arr =
[[-10   7 -17 -11]
 [ 57 -21 -17  63]
 [-22   2  23 -30]
 [ 56 -21  -5  56]
 [ 38 -17  -8  43]
 [-21  -9  28 -33]
 [-12  -5   0  -7]
 [-20  26 -30 -23]
 [ 29 -40  24  24]
 [ -9  -8  11  -5]
 [ 28 -20  -5  33]
 [  5 -16  12  -2]
 [-15 -22  46 -36]
 [-17 -14  31 -25]
 [ 19 -10  12  17]
 [  7  -4   9   5]]
Rows and columns are counted from 1.
row 1 col 1 -> -10
row 16 col 1 -> 7
row 11 col 4 -> 33
row 4 col 1 -> 56
row 8 col 2 -> 26
row 11 col 2 -> -20
row 4 col 4 -> 56
row 5 col 2 -> -17
row 7 col 3 -> 0
row 1 col 3 -> -17
row 16 col 2 -> -4
row 3 col 2 -> 2
row 13 col 3 -> 46
row 10 col 3 -> 11
row 2 col 2 -> -21
row 6 col 3 -> 28
row 6 col 1 -> -21
row 12 col 2 -> -16
row 2 col 3 -> -17
row 6 col 2 -> -9
row 8 col 3 -> -30
row 5 col 3 -> -8
row 15 col 1 -> 19
row 11 col 1 -> 28
row 7 col 2 -> -5
row 3 col 4 -> -30
row 14 col 4 -> -25
row 1 col 2 -> 7
row 1 col 4 -> -11
row 7 col 1 -> -12
row 2 col 1 -> 57
row 13 col 2 -> -22
row 9 col 3 -> 24

grid =
 -49.3    81.4    -4.1    62.9    -3.0   -30.4   -21.0   -90.7    27.2    53.8   -58.3   -21.7   -61.1
 177.2   -37.4  -139.9    53.3    60.4   142.0  -139.6  -144.2   -26.4    29.9   127.6    81.8   -27.2
  -6.5    66.3   -35.3    43.9    10.0    44.6   -10.4    16.8    16.5   -20.3   -42.3    17.6    90.7
Indices start at 1.
row 1 col 1 -> -49.3
row 1 col 13 -> -61.1
row 1 col 3 -> -4.1
row 2 col 6 -> 142.0
row 2 col 2 -> -37.4
row 1 col 4 -> 62.9
row 1 col 2 -> 81.4
row 3 col 4 -> 43.9
row 1 col 10 -> 53.8
row 3 col 3 -> -35.3
row 2 col 5 -> 60.4
row 1 col 6 -> -30.4
row 3 col 10 -> -20.3
row 2 col 8 -> -144.2
row 1 col 9 -> 27.2
row 2 col 13 -> -27.2
row 1 col 7 -> -21.0
row 2 col 4 -> 53.3
row 3 col 1 -> -6.5
row 2 col 3 -> -139.9
row 3 col 2 -> 66.3

a =
[[ -6  12  -8  12  22 -45 -28]
 [-14  -3   1  22  -3 -59  -1]
 [-24   2   6  14   5 -64  -5]
 [-16   9   1   5  16 -44 -17]
 [-10   7  -1  12  11 -55 -16]
 [  1   7   2  -1   6 -33  -9]
 [-11  10   1   5  15 -49 -18]
 [-10   7   2  -1  11 -25 -10]
 [ -8   1   2   3   3 -16  -3]
 [ 12   3   2  -4  -4 -11   1]
 [-16   6   5   8   7 -61  -9]
 [-12   6  -5  14  14 -38 -18]
 [  4   7   0   2   5 -36 -10]]
Rows and columns are counted from 1.
(1, 1) = -6
(7, 4) = 5
(12, 1) = -12
(8, 5) = 11
(4, 4) = 5
(6, 1) = 1
(5, 2) = 7
(11, 6) = -61
(4, 6) = -44
(11, 4) = 8
(13, 5) = 5
(5, 5) = 11
(8, 1) = -10
(10, 3) = 2
(6, 6) = -33
(6, 3) = 2
(7, 2) = 10
(5, 7) = -16
(1, 7) = -28
(10, 6) = -11
(13, 7) = -10
(12, 6) = -38
(9, 4) = 3
(10, 4) = -4
(5, 4) = 12
(3, 6) = -64
(5, 6) = -55
(8, 3) = 2
(9, 2) = 1
(12, 7) = -18
(11, 1) = -16
(2, 2) = -3
(6, 7) = -9
(12, 4) = 14
(5, 3) = -1
(11, 2) = 6

x =
-8	24	3	2	-7	19	25	-7	-1	-2	18	12	21	42
0	51	45	5	-31	19	30	-31	31	15	2	-7	-6	31
0	17	16	-2	-24	6	6	-24	14	9	-24	-10	-19	-1
2	36	37	0	6	4	19	6	16	9	40	4	19	26
-3	57	59	-1	-16	1	17	-16	25	27	1	-11	-10	9
2	58	49	10	-5	4	34	-5	15	25	17	8	-1	19
0	52	41	-1	-33	13	29	-33	21	23	-22	-4	-22	13
8	-17	-9	7	14	-10	-8	14	-6	-3	5	4	-2	-17
5	26	33	0	-14	-5	7	-14	16	20	-19	-8	-25	-16
-18	54	35	-9	-19	19	25	-19	11	13	10	-3	16	47
13	37	49	-4	-23	0	15	-23	34	21	-9	-13	-27	-8
-5	32	32	7	-32	8	6	-32	21	16	-30	-18	-23	1
-14	8	-9	-2	10	4	7	10	-18	-1	10	11	21	21
-13	-7	-13	-2	-5	11	-6	-5	-3	-12	5	-5	18	23
3	14	22	-6	-10	-3	-1	-10	14	10	-10	-11	-15	-10
-9	16	11	-2	20	-6	3	20	-11	7	24	8	21	11
Rows and columns are counted from 1.
(1, 1) => -8
(10, 9) => 11
(2, 6) => 19
(15, 13) => -15
(3, 14) => -1
(5, 11) => 1
(16, 3) => 11
(8, 6) => -10
(15, 7) => -1
(7, 14) => 13
(3, 12) => -10
(11, 4) => -4
(10, 2) => 54
(11, 9) => 34
(12, 4) => 7
(15, 10) => 10
(8, 11) => 5
(12, 9) => 21
(4, 11) => 40
(5, 2) => 57
(10, 1) => -18
(13, 6) => 4
(3, 10) => 9
(7, 7) => 29
(6, 7) => 34
(13, 9) => -18
(12, 13) => -23
(6, 5) => -5
(14, 5) => -5
(15, 8) => -10
(2, 8) => -31
(5, 7) => 17
(6, 4) => 10
(8, 1) => 8
(13, 5) => 10
(7, 5) => -33
(16, 2) => 16
(6, 11) => 17
